50 stands for zero in the data rows.
Here are some rows, each followed by its group. Groups can overlap.
(33 44 39 69 63 62 60 63 45 36 73 29 53 33 66 47 37 41 45 44 40 68 66 38) P
(60 42 44 75 65 30 44 42 59 43 18 66 27 34 64 46 62 45 66 56 55 34 67 62) R
(39 76 50 33 45 39 71 51 41 57 68 52 63 45 26 52 47 47 27 67 57 53 32 40) Y
(58 62 54 76 82 56 20 71 36 18 62 42 67 8 74 39 43 67 31 52 57 44 41 33) A
(38 63 72 40 46 59 51 37 34 67 45 50 44 55 32 32 33 69 48 62 49 69 62 55) J
(39 53 38 57 52 60 59 45 57 42 57 34 58 55 58 70 59 36 55 48 50 53 48 32) D
(56 47 25 71 77 51 41 73 59 32 52 41 55 29 54 45 56 45 43 37 54 58 61 33) A
(64 41 54 37 23 38 52 38 53 49 50 52 49 62 61 68 74 34 68 62 47 37 30 64) J
(38 33 40 55 66 42 46 62 75 57 30 63 46 27 54 43 43 41 44 49 75 13 74 77) A
(39 55 49 62 51 57 55 45 51 39 57 28 53 41 60 67 51 41 57 56 47 51 52 35) P
(40 39 62 65 52 60 50 49 23 64 53 53 66 40 39 38 40 70 49 60 26 61 59 48) J
(57 44 49 34 33 36 46 27 67 64 29 59 21 83 61 74 56 47 88 39 58 29 50 40) X
(55 49 17 69 85 54 40 65 60 27 37 50 38 34 51 43 65 42 50 35 55 64 51 23) A
(59 68 57 34 35 35 72 57 38 56 74 39 69 54 31 50 45 52 25 61 51 51 49 43) Y
(59 59 22 62 74 43 36 73 63 16 47 38 48 31 60 50 60 48 48 30 64 55 53 34) A
(42 65 71 42 42 52 52 44 34 64 53 44 57 43 35 34 27 73 43 54 46 59 63 61) J
(54 30 51 36 51 51 16 48 83 59 39 49 33 69 50 48 33 73 56 31 70 65 35 73) D
(65 42 52 36 23 37 55 36 54 50 44 48 42 62 59 70 76 31 71 62 46 40 34 64) J
(30 48 36 61 64 63 60 57 52 32 61 41 47 45 66 60 47 36 55 39 43 60 67 31) P
(47 24 56 39 53 53 20 41 75 68 35 48 33 66 44 36 29 71 57 41 68 65 41 68) D
(37 44 55 61 47 68 59 39 31 73 53 54 69 57 36 52 52 62 59 59 23 64 64 38) J
(39 28 55 33 56 53 25 31 76 75 35 57 32 74 44 44 39 70 68 46 71 63 37 61) Y
(51 36 51 50 48 43 36 46 71 69 44 58 31 54 57 35 27 65 58 53 66 39 54 54) P
(52 51 59 51 49 52 47 42 39 49 39 61 62 55 43 59 54 60 60 45 24 52 59 50) X
(64 62 26 67 77 45 34 67 59 16 41 39 42 30 59 46 60 51 53 34 62 63 52 33) A
(39 50 78 45 49 51 45 48 28 77 54 43 65 37 36 10 21 82 32 67 44 66 65 62) D
(54 42 60 46 42 40 39 43 65 69 39 50 26 52 56 38 25 63 66 54 69 39 67 60) P
(47 62 55 49 46 37 50 29 59 33 19 56 11 36 65 65 67 39 69 57 65 18 54 62) X
(42 54 41 54 48 54 57 42 52 33 56 26 58 48 59 71 53 38 54 51 52 52 54 35) P
(32 45 32 57 49 59 59 38 52 42 51 35 53 60 55 71 61 33 61 53 45 56 49 24) R
(54 34 34 65 67 27 37 50 65 39 17 68 39 29 61 44 51 41 52 45 60 19 65 64) A
(22 50 29 62 66 66 63 60 56 32 60 50 35 41 58 64 49 32 51 42 47 63 62 37) A
(62 43 60 40 31 39 43 47 51 49 50 55 56 48 65 51 63 44 57 73 59 38 19 71) D
(38 56 79 42 47 52 47 45 28 74 52 43 61 41 39 22 29 83 38 65 46 63 62 62) D
(68 43 53 36 23 36 54 32 52 48 47 53 49 70 62 69 73 28 71 55 41 40 37 61) J
(56 48 19 71 85 55 44 71 61 30 42 48 43 34 51 46 65 44 50 36 54 62 53 25) A
(61 45 54 39 29 37 43 40 51 47 47 57 50 53 64 59 70 42 62 72 62 40 19 67) D
(32 52 36 63 65 65 62 60 54 32 60 40 44 43 63 59 45 32 52 34 39 59 67 32) P
(37 82 46 27 43 43 75 53 46 63 70 56 60 49 23 55 53 45 28 66 63 55 28 45) Y
(39 38 62 50 51 49 40 62 34 56 52 67 73 35 45 37 40 70 39 58 41 51 48 69) A
(43 68 76 41 45 57 52 38 33 66 47 45 48 51 34 33 32 69 45 56 46 65 66 58) J
(48 59 66 47 43 54 46 35 35 55 47 63 64 56 45 56 52 62 58 49 26 49 51 48) X
(52 45 35 77 81 61 41 72 50 37 56 41 57 19 52 31 45 45 39 45 48 59 61 31) R
(44 74 49 36 44 40 77 53 41 62 68 49 63 49 25 59 54 48 33 68 55 55 39 42) Y
(52 46 51 46 45 50 47 41 45 52 37 63 65 62 40 62 56 56 63 43 24 54 64 50) J
(69 42 56 35 22 36 54 36 53 48 46 48 49 68 61 70 73 29 73 58 44 41 40 64) J
(42 46 46 61 52 53 54 47 52 43 60 28 63 42 58 59 46 39 51 54 49 55 64 39) P
(14 54 35 53 57 73 75 48 56 38 56 50 29 54 54 73 55 20 60 39 40 55 71 30) J
(56 67 52 33 38 36 74 60 42 57 74 46 68 54 25 53 46 45 27 62 55 53 45 46) Y
(33 40 53 69 58 57 53 47 48 49 61 32 60 40 61 54 45 42 55 64 45 54 63 35) P
(46 27 29 60 66 32 45 59 75 45 20 67 44 32 58 57 55 40 54 49 66 16 68 65) A
(76 46 54 36 23 32 56 34 56 40 41 55 44 76 62 83 81 21 79 47 35 34 39 62) J
(63 66 26 65 75 43 34 71 61 15 46 37 44 29 61 51 60 52 50 30 64 57 50 34) A
(47 33 33 57 63 32 45 55 73 39 18 62 38 33 60 65 58 40 58 50 66 13 67 63) A
(35 52 36 60 63 60 61 63 54 31 58 35 45 42 65 60 46 34 56 36 43 58 69 32) P
(62 60 21 66 80 46 36 65 60 17 39 43 37 32 56 46 64 48 55 33 61 64 51 28) A
(53 71 39 20 42 42 72 65 58 57 71 54 63 66 20 61 57 42 29 47 63 50 27 45) Y
(51 76 50 18 34 42 73 61 50 56 77 51 64 61 25 59 52 44 22 55 65 46 29 51) Y
(37 52 38 56 49 56 56 42 53 37 55 28 55 49 57 71 58 38 58 52 48 52 50 30) P
(55 55 50 54 52 33 50 34 60 34 21 62 21 43 69 61 67 42 72 57 64 22 59 59) X
(53 48 19 69 88 61 45 68 61 33 37 53 35 33 49 39 66 42 51 39 56 64 48 21) A
(42 46 67 60 48 55 47 45 26 63 56 60 71 43 42 44 45 69 55 62 28 56 54 49) J
(38 40 64 52 53 50 38 61 32 54 51 67 73 34 43 33 38 70 35 59 43 48 45 71) A
(53 39 40 68 62 33 45 43 62 41 19 65 28 38 65 52 64 44 63 52 57 27 63 59) R
(38 77 57 39 41 36 74 39 28 67 70 41 67 40 32 44 44 55 33 78 51 65 51 37) Y
(23 46 37 67 66 62 57 54 45 29 68 44 44 36 62 54 42 38 48 48 46 63 57 34) P
(42 45 63 58 47 54 47 44 24 58 50 55 67 43 42 46 45 66 50 57 24 54 54 48) J
(92 43 56 53 45 70 48 65 38 38 44 55 32 67 62 34 75 33 38 17 53 35 31 65) X
(30 45 42 62 54 65 59 38 53 50 54 42 51 61 53 63 62 34 61 56 42 55 48 25) D
(34 41 41 69 63 60 59 63 47 37 70 26 57 32 65 45 36 40 45 40 38 63 68 36) P
(42 55 50 59 48 51 54 44 50 36 62 26 58 41 64 68 51 44 54 58 51 51 54 40) P
(50 51 47 53 57 35 46 43 67 38 23 64 31 38 66 66 62 41 63 53 68 14 63 63) A
(50 44 61 53 46 44 42 46 32 52 46 61 71 45 45 44 42 62 51 52 28 53 58 55) X
(49 21 59 41 51 55 19 44 75 66 39 42 37 67 48 39 30 75 55 40 65 63 42 69) D
(36 46 52 55 45 66 57 36 37 74 50 55 67 58 30 51 53 57 55 52 21 56 56 37) J
(53 38 54 45 41 38 38 37 65 66 37 55 31 63 61 49 33 58 64 47 61 31 58 51) P
(47 74 47 29 41 37 72 56 43 56 69 50 62 49 26 57 52 48 28 62 58 51 34 44) Y
(33 48 39 64 65 66 61 59 51 33 64 41 43 40 63 53 43 39 55 45 47 67 70 35) P
(41 44 64 62 50 58 49 49 24 62 52 53 65 39 39 41 42 68 49 60 27 58 57 51) J
(50 39 53 46 42 42 38 40 67 68 41 56 29 59 60 43 31 61 62 51 64 34 54 52) P
(86 41 50 63 55 74 41 60 38 37 44 62 32 59 66 28 78 37 40 36 38 46 21 56) X
(47 24 53 37 51 53 18 45 78 67 39 48 35 66 47 38 29 72 54 35 67 63 36 69) D
(37 51 32 57 61 60 63 65 55 29 55 29 47 44 70 65 51 36 59 31 42 55 69 30) P
(44 74 72 41 44 53 50 38 39 58 49 53 49 51 34 45 35 67 50 51 49 57 59 59) J
(38 45 54 57 45 65 57 34 33 72 49 54 68 58 33 52 52 58 56 52 18 58 62 38) J
(63 37 55 44 37 26 40 33 63 64 30 52 27 68 58 61 41 56 79 43 58 30 62 47) R
(35 50 48 66 57 63 57 44 51 43 56 33 54 47 56 60 52 37 56 56 45 52 52 31) P
(37 53 36 60 64 61 63 65 54 29 58 31 49 43 71 65 49 36 57 32 41 56 66 32) P
(44 46 55 52 42 60 55 34 36 68 46 54 68 60 36 52 52 56 58 52 23 60 68 44) J
(40 43 70 54 47 50 42 53 27 60 54 58 71 33 44 31 36 69 41 61 35 53 53 64) P
Which 4 groups are nearest to each row below, nearest first, going by the distance to the group's nearest row?
(84 46 55 65 56 78 42 62 38 40 45 60 32 56 66 29 78 41 42 45 40 49 21 62) X D J A
Which 3 groups are nearest to each row below, nearest first, going by the average distance to the group's rows?
(47 78 51 21 38 41 71 56 47 56 73 52 63 55 26 58 53 45 25 57 63 46 27 48) Y J P
(55 48 41 68 59 35 46 38 59 39 16 63 16 35 64 49 67 43 68 55 56 35 59 60) R X A
(37 49 43 59 51 57 57 45 50 35 55 26 54 45 60 66 51 39 54 53 48 51 51 33) P R J
(41 66 71 39 41 51 49 38 33 67 52 49 52 50 34 32 28 70 44 56 46 64 64 58) J Y D
(27 53 39 62 65 72 68 51 52 31 55 43 33 46 58 62 47 28 60 38 41 62 74 29) P R A
(36 46 52 50 45 65 56 34 40 71 50 59 70 62 32 51 53 55 55 50 24 55 58 40) J P Y
Which 3 groups are nearest to each row below, nearest first, going by the distance to the centre of the group?
(33 48 45 65 55 64 58 37 49 42 50 36 48 54 55 63 61 36 62 59 45 57 52 31) P R J
(39 36 53 31 53 52 28 28 80 80 37 62 29 82 42 49 43 65 69 41 69 58 30 59) D X J
(47 45 62 55 48 48 43 47 33 54 48 64 66 45 41 47 46 62 54 55 31 52 56 53) J D X
(46 30 29 67 69 34 42 60 72 50 25 72 42 31 59 46 55 41 49 51 65 25 66 70) A R X
(43 55 72 53 46 56 46 37 27 55 50 60 68 50 46 46 47 66 52 59 32 49 48 48) J D X
(72 44 56 37 20 33 53 35 53 43 46 48 51 69 61 74 75 28 72 55 42 38 39 66) X J R
(56 39 54 51 51 38 32 51 72 67 40 57 32 47 56 28 20 67 55 51 70 37 57 61) D R X
(38 69 75 39 49 60 48 29 34 67 43 58 35 61 30 31 35 64 52 64 51 71 57 48) J D Y
Which 4 groups are nearest to each row below, nearest first, going by the average distance to the group's rows?
(44 70 76 44 45 57 53 43 36 67 53 47 52 48 34 36 30 69 43 53 45 60 65 59) J Y D P
Which 3 groups are nearest to each row below, nearest first, going by the distance to the group's nearest row?
(85 35 53 55 43 70 51 67 35 44 46 51 41 63 62 32 71 32 32 20 47 36 38 68) X D J
(59 76 58 38 42 34 70 56 36 55 72 40 64 46 33 49 48 62 36 72 59 61 50 44) Y J P
(65 61 30 24 44 35 67 65 60 48 61 51 63 72 17 64 58 41 31 40 59 56 35 42) Y D P
(55 60 12 34 58 30 63 57 60 53 46 60 65 66 14 67 63 41 38 45 51 69 34 30) Y D R
(47 75 47 26 38 41 74 58 46 59 73 51 64 57 24 58 52 43 24 59 62 50 30 47) Y J D
(44 52 66 49 51 54 43 54 35 51 51 68 64 39 46 43 43 66 48 54 37 48 46 62) A X P
(64 65 57 35 35 35 75 61 39 54 73 37 66 57 29 54 45 48 26 54 48 48 49 44) Y J P
(51 70 55 37 39 35 74 52 34 59 72 42 68 51 32 51 46 53 31 69 52 57 48 38) Y J P
(55 15 79 47 36 57 21 40 62 73 49 24 51 70 57 36 21 76 44 42 50 63 58 71) D P Y
(66 46 53 35 25 34 43 40 51 44 51 54 55 58 65 64 72 40 60 64 56 37 24 70) D J X
(49 11 78 50 36 66 26 45 64 75 51 18 50 67 56 37 22 78 45 45 47 62 55 68) D P Y
Which 4 groups are nearest to each row below, nearest first, going by the distance to the centre of the group?
(39 39 69 57 51 54 46 58 27 66 58 61 77 35 42 29 35 70 39 63 35 55 57 65) J D P Y
(47 51 66 50 50 48 38 49 32 48 46 66 65 39 46 46 44 67 50 54 37 49 50 62) J D X P
(54 52 41 75 76 57 39 72 49 35 62 36 61 20 57 36 45 49 38 45 53 56 61 36) A P R D
(41 65 71 39 45 52 49 42 37 63 50 51 50 50 35 38 36 73 48 58 52 61 60 59) J D Y X
(56 47 23 72 79 51 38 71 58 28 47 42 52 27 53 42 57 45 46 37 55 58 59 29) A P R X
(59 42 51 39 26 39 54 29 50 51 40 54 41 65 61 68 73 30 70 63 46 40 28 58) X J R D
(62 58 27 71 80 48 34 70 59 20 47 43 50 28 60 44 59 50 48 36 61 61 53 34) A R P X
(40 51 39 57 48 56 60 45 54 39 56 31 57 56 60 73 59 37 58 51 47 52 50 31) P R J X
(57 35 56 46 42 35 41 40 66 68 38 55 30 62 59 49 30 58 69 44 57 31 61 47) D R X J
(45 28 55 39 56 56 24 40 79 70 35 50 29 67 43 41 34 71 62 39 69 63 37 66) D X R J
A new table starts here, with new groups. Each row is followed by its group. Groups can overlap.
(60 59 45 56 99 44 48 43 38 15 53 44 56 37 58 58 41 39 63 42 47 60 33 59) br
(36 49 57 60 55 50 62 72 61 50 44 31 64 47 54 50 42 39 41 47 60 68 65 38) qm
(44 34 62 57 41 36 52 60 26 50 45 29 55 57 70 99 49 34 31 43 55 65 55 39) qm
(45 55 49 52 41 57 59 71 68 62 38 59 60 56 25 53 47 48 47 49 31 56 46 41) pr
(68 45 39 33 53 56 40 31 53 63 73 61 43 62 42 41 71 70 44 54 39 30 47 48) qj
(76 34 38 42 68 55 39 36 62 63 61 62 41 68 53 33 74 77 43 86 32 35 48 45) qj
(45 54 45 52 49 47 52 41 33 45 47 61 44 39 53 71 45 48 60 59 50 51 58 52) br
(27 29 60 48 56 41 96 66 56 50 41 34 64 56 50 52 38 42 47 47 47 70 58 45) qm
(40 58 61 59 34 28 57 46 47 52 54 47 63 54 35 54 38 46 48 51 35 47 46 47) fq
(74 41 37 38 48 54 34 31 54 57 70 68 40 54 63 39 65 61 46 52 49 22 63 54) br
(47 74 54 58 53 58 46 51 30 34 58 47 48 37 48 46 37 47 60 50 59 64 40 54) pz
(37 57 62 61 48 38 56 54 48 45 58 53 62 49 13 62 37 43 52 60 53 51 59 46) fq
(70 37 39 40 49 47 33 27 53 49 65 72 35 48 72 43 71 63 44 50 54 28 61 54) br
(72 52 42 45 45 57 44 30 43 50 41 47 45 36 61 47 61 54 58 45 54 40 39 65) br
(63 47 34 32 58 56 45 34 59 64 71 66 43 64 45 32 73 69 41 55 27 23 57 53) qj
(49 37 54 50 41 42 58 63 50 57 41 28 59 64 49 41 52 44 45 43 63 57 59 47) qm
(44 45 61 61 29 37 53 74 40 49 44 34 59 54 62 58 41 41 51 47 43 76 50 50) fq
(38 53 40 46 54 47 50 55 65 55 42 49 49 65 62 41 53 53 49 34 43 63 38 53) qj
(53 39 43 43 48 82 46 48 52 46 45 75 38 95 54 53 52 41 56 58 36 69 60 50) ft
(36 51 45 48 41 37 50 53 59 56 46 52 50 49 49 55 41 39 51 43 62 58 29 58) ft
(44 56 52 57 42 43 65 47 42 41 57 51 49 35 50 70 36 50 61 43 99 43 39 56) br
(58 30 61 50 57 46 55 60 50 49 36 44 56 56 51 49 50 37 50 65 51 61 52 46) qm
(38 44 45 54 52 38 53 44 59 53 48 48 48 43 47 52 42 42 54 49 57 57 33 61) ft
(51 47 41 59 58 43 40 52 38 36 48 74 44 39 52 59 37 39 56 59 56 55 63 55) br
(36 34 63 53 41 46 53 74 59 57 39 56 10 50 52 33 39 35 47 54 40 59 51 40) qm
(50 47 50 47 54 53 49 47 61 54 55 32 54 56 43 58 68 56 44 48 41 44 64 46) pr
(51 64 45 51 41 64 44 30 31 43 32 45 51 39 72 47 59 42 57 45 68 50 40 61) br
(40 65 46 55 55 63 48 42 29 36 58 50 54 45 60 45 46 48 58 48 52 65 35 61) pz
(76 37 34 39 68 55 44 34 58 66 66 50 44 62 64 32 70 99 48 47 53 30 50 52) qj
(60 34 50 39 55 44 21 54 56 58 40 51 43 59 57 48 61 51 50 56 53 40 54 46) qm
(47 40 0 57 53 42 49 62 42 33 64 69 47 36 48 57 36 47 60 55 54 44 58 52) br
(65 42 50 43 41 51 43 47 54 60 53 53 50 61 62 99 68 58 44 50 67 32 47 45) pr
(42 41 62 56 59 54 48 59 59 53 40 36 64 47 48 56 38 44 46 47 63 60 47 42) qm
(59 40 36 47 60 47 38 32 56 61 49 42 45 46 55 44 64 61 52 34 41 41 45 55) ft
(46 47 58 50 53 60 56 73 69 64 39 47 62 41 37 59 44 37 40 42 38 62 50 40) qm
(49 65 56 63 56 61 49 52 29 41 55 43 47 33 46 55 45 40 59 55 51 69 43 59) fq
(52 63 55 52 52 62 54 76 64 56 39 39 72 60 28 58 41 43 47 44 47 59 53 42) pr
(55 70 59 59 48 55 50 53 23 34 59 42 43 37 54 43 37 44 62 45 66 57 36 56) pz
(69 40 42 46 54 74 36 35 54 63 69 54 46 60 41 47 76 69 40 50 57 30 35 51) pr
(45 59 52 52 53 25 56 74 72 58 42 53 70 51 26 49 42 43 45 42 32 60 42 39) pr
(47 61 64 56 44 29 57 38 43 45 58 50 57 46 27 53 39 49 51 57 37 41 46 54) pz
(35 24 99 52 41 45 51 71 58 48 41 52 66 55 51 47 46 38 43 58 40 66 55 43) qm
(46 57 0 93 59 60 47 47 62 57 59 42 47 67 53 33 63 59 47 40 40 51 56 51) qj
(32 46 44 52 36 42 51 62 61 52 46 65 46 61 47 0 40 39 50 38 39 56 43 49) qj
(52 66 52 52 35 51 46 52 36 33 45 61 41 40 69 61 42 47 57 66 37 36 60 54) pz
(28 35 59 46 45 41 49 74 58 50 41 55 65 57 51 52 35 35 44 62 48 58 58 43) qm
(53 61 36 46 41 69 38 26 39 49 46 53 47 36 76 46 69 51 52 48 40 24 42 63) br
(54 50 39 44 59 65 41 39 62 57 68 35 44 65 36 39 76 64 50 47 43 27 51 51) pr
(39 54 68 54 46 38 53 55 53 65 43 37 70 60 44 67 34 46 41 45 43 57 44 37) fq
(44 59 49 49 45 53 99 62 69 59 41 65 54 59 43 44 48 49 47 44 37 65 52 43) qj
(47 59 52 55 55 61 55 65 72 63 36 45 66 47 38 49 40 45 48 37 47 57 41 44) pr
(44 71 61 59 51 63 51 48 32 43 60 44 40 33 44 58 43 42 62 57 50 84 39 61) fq
(54 43 53 51 42 38 43 53 52 53 42 30 48 61 45 43 58 51 44 47 60 42 59 44) qm
(48 74 54 62 48 45 83 52 32 44 60 48 48 37 42 45 37 44 55 47 61 4 38 59) pz
(48 64 50 52 58 60 47 63 67 60 46 41 65 51 22 52 43 50 41 36 47 60 55 41) pr
(47 61 45 48 46 62 41 34 35 46 40 48 51 44 73 44 60 41 61 49 73 40 42 61) br
(58 64 21 57 47 54 49 51 36 41 57 41 49 42 63 52 39 40 57 46 51 55 34 59) br
(39 62 46 53 45 55 48 57 67 60 44 53 50 65 51 46 45 49 57 36 43 56 37 46) qj
(56 48 35 39 9 52 38 34 62 61 69 40 45 64 58 30 72 84 45 43 40 42 54 55) qj
(53 42 43 47 54 44 44 46 57 53 38 51 45 48 50 48 58 47 51 42 55 58 36 63) ft
(43 71 53 60 47 52 51 53 27 35 56 38 45 39 46 43 37 49 55 46 60 60 41 55) pz
(69 35 34 37 69 54 39 32 53 99 66 55 47 65 59 34 69 71 39 48 45 32 47 51) qj
(73 25 30 42 70 49 39 35 59 64 54 59 39 67 65 32 65 70 49 47 41 38 40 52) qj
(59 29 40 42 38 45 35 33 98 49 47 73 34 56 63 42 64 52 53 53 74 41 69 51) ft
(47 42 47 37 40 61 41 49 57 67 60 65 48 63 28 46 63 59 47 57 57 28 54 48) pr
(58 56 65 55 59 59 53 51 32 40 41 35 41 38 59 66 44 40 51 63 57 65 47 52) fq
(32 49 46 56 34 40 57 66 55 50 57 61 45 48 35 61 32 43 56 39 58 46 42 48) ft
(50 47 61 55 44 58 60 68 65 58 43 50 64 48 41 85 42 42 43 45 37 61 40 34) qm
(51 54 44 42 54 60 99 41 61 52 60 40 48 63 37 36 67 70 46 48 31 30 52 49) pr
(29 50 50 0 36 38 59 59 56 51 52 66 47 55 45 55 28 33 58 38 55 46 42 54) ft
(46 70 54 53 50 58 48 50 30 32 57 53 78 40 51 48 41 16 60 63 39 62 56 61) pz
(58 52 31 38 65 52 40 38 57 53 71 39 47 66 52 30 76 72 45 42 50 24 53 52) qj
(60 45 37 46 54 63 38 23 48 51 59 46 39 42 73 45 69 59 50 51 54 31 39 57) br
(47 59 49 50 49 55 47 69 70 57 50 58 68 52 29 48 42 42 49 39 32 53 42 37) pr
(51 62 54 60 39 36 99 46 37 38 50 48 51 35 54 64 37 51 43 40 66 52 39 56) pz
(36 49 46 48 47 35 51 53 52 49 46 51 53 45 47 53 49 40 59 47 52 56 28 51) ft
(33 31 66 62 53 56 65 57 59 54 34 47 56 49 54 56 42 46 42 48 71 64 41 38) qm
(81 39 36 42 66 57 37 31 59 64 63 56 48 67 53 27 69 75 38 53 38 32 44 54) qj
(73 51 42 49 63 56 42 32 59 63 71 48 45 62 44 26 72 72 43 50 58 29 45 48) qj
(58 61 49 55 41 52 52 54 40 43 55 42 52 39 59 58 37 44 57 34 46 61 36 55) br
(61 39 52 43 48 43 51 48 48 61 48 52 42 63 55 44 67 48 45 56 39 32 49 45) qm
(44 63 61 47 62 34 49 52 44 40 56 54 60 44 25 50 44 46 53 61 31 43 63 50) pz
(46 53 41 64 36 42 53 58 38 41 77 48 48 35 47 63 34 40 60 42 33 49 27 56) br
(73 48 37 43 65 54 41 29 59 68 79 40 43 65 47 31 73 69 43 50 67 26 48 54) qj
Which 4 groups are nearest to each row below, nearest first, going by the average distance to the group's rows?
(60 58 39 50 41 63 36 25 38 47 45 50 42 38 67 45 68 48 56 54 46 27 41 59) -> br pz ft qj
(51 66 52 57 45 52 48 53 31 26 53 55 46 52 63 49 39 43 63 60 43 52 62 57) -> pz fq br ft
(52 30 56 54 44 48 48 54 49 52 40 25 54 58 53 43 55 41 47 46 58 55 62 47) -> qm fq ft pr
Which 3 groups are nearest to each row below, nearest first, going by the distance to the group's nearest row?
(41 61 53 45 43 50 49 66 69 60 42 68 58 57 28 58 47 49 46 37 37 59 53 45) -> pr qm qj
(60 42 63 50 44 48 55 57 46 49 46 29 58 60 49 49 47 41 48 44 62 55 55 50) -> qm fq pr
(60 57 34 43 45 59 33 25 44 48 47 39 46 36 66 43 68 50 49 40 50 28 39 62) -> br ft qj
Which 3 groups are nearest to each row below, nearest first, going by the distance to the centre of the group?
(42 36 49 54 56 40 52 54 47 42 51 80 44 39 48 63 38 41 60 57 62 50 59 56) -> ft br pz
(49 55 47 43 57 57 46 43 65 50 54 42 55 55 38 45 66 61 45 47 30 44 88 45) -> pr qj qm
(51 42 42 55 52 39 47 39 59 56 45 42 42 52 57 47 53 57 54 38 53 58 40 58) -> ft br qj
(72 45 38 37 64 58 46 34 59 63 69 51 42 61 41 33 75 72 42 99 51 26 44 15) -> qj pr br
(31 35 65 59 50 43 56 62 62 51 39 37 68 50 47 51 40 39 42 42 48 62 45 35) -> qm fq pr
(37 60 58 55 60 44 47 42 37 37 50 60 52 38 52 70 43 53 58 50 47 55 64 49) -> pz fq br
(53 36 57 43 52 50 47 48 50 67 45 51 43 60 60 51 64 54 42 56 56 41 59 57) -> ft qm qj
Which 3 groups are nearest to each row below, nearest first, going by the average distance to the group's rows?
(40 60 64 57 62 35 53 7 40 41 59 52 54 48 35 47 43 48 51 51 37 39 54 53) -> pz fq br
(65 41 40 37 58 57 42 35 60 61 70 65 42 71 57 32 70 66 43 55 33 97 51 53) -> qj ft pr
(56 49 53 63 45 54 48 54 54 53 50 32 51 0 57 42 64 54 49 49 45 35 55 49) -> br pz fq
Which 4 groups are nearest to each row below, nearest first, going by the distance to the centre of the group?
(45 56 41 42 62 56 50 60 67 57 53 38 52 58 43 40 51 49 46 40 38 63 56 49) -> pr ft qm qj
Which 3 other groups have their centres nearest to the centre of group fq, nearest first?
pz qm ft
Which 3 other groups have their centres nearest to the centre of group pz, nearest first?
fq br ft
Which 4 groups are nearest to each row below, nearest first, going by the distance to the group's nearest row?
(46 45 57 47 38 63 52 76 65 59 41 60 65 48 39 60 42 41 51 48 37 65 56 39) -> qm pr qj fq
Group qm spreads out most along one direction. Which 3 other groups' directions of most spread are closest to that one, closest first?
br qj pr
Which 3 other groups have their centres nearest to the centre of group qj, nearest first?
pr ft br
Which 3 other groups have their centres nearest to the centre of group qm, nearest first?
fq ft pr
Which 3 other groups have their centres nearest to the centre of group br, nearest first?
pz ft fq
Group pz spreads out most along one direction. Which 3 other groups' directions of most spread are closest to that one, closest first?
fq ft pr
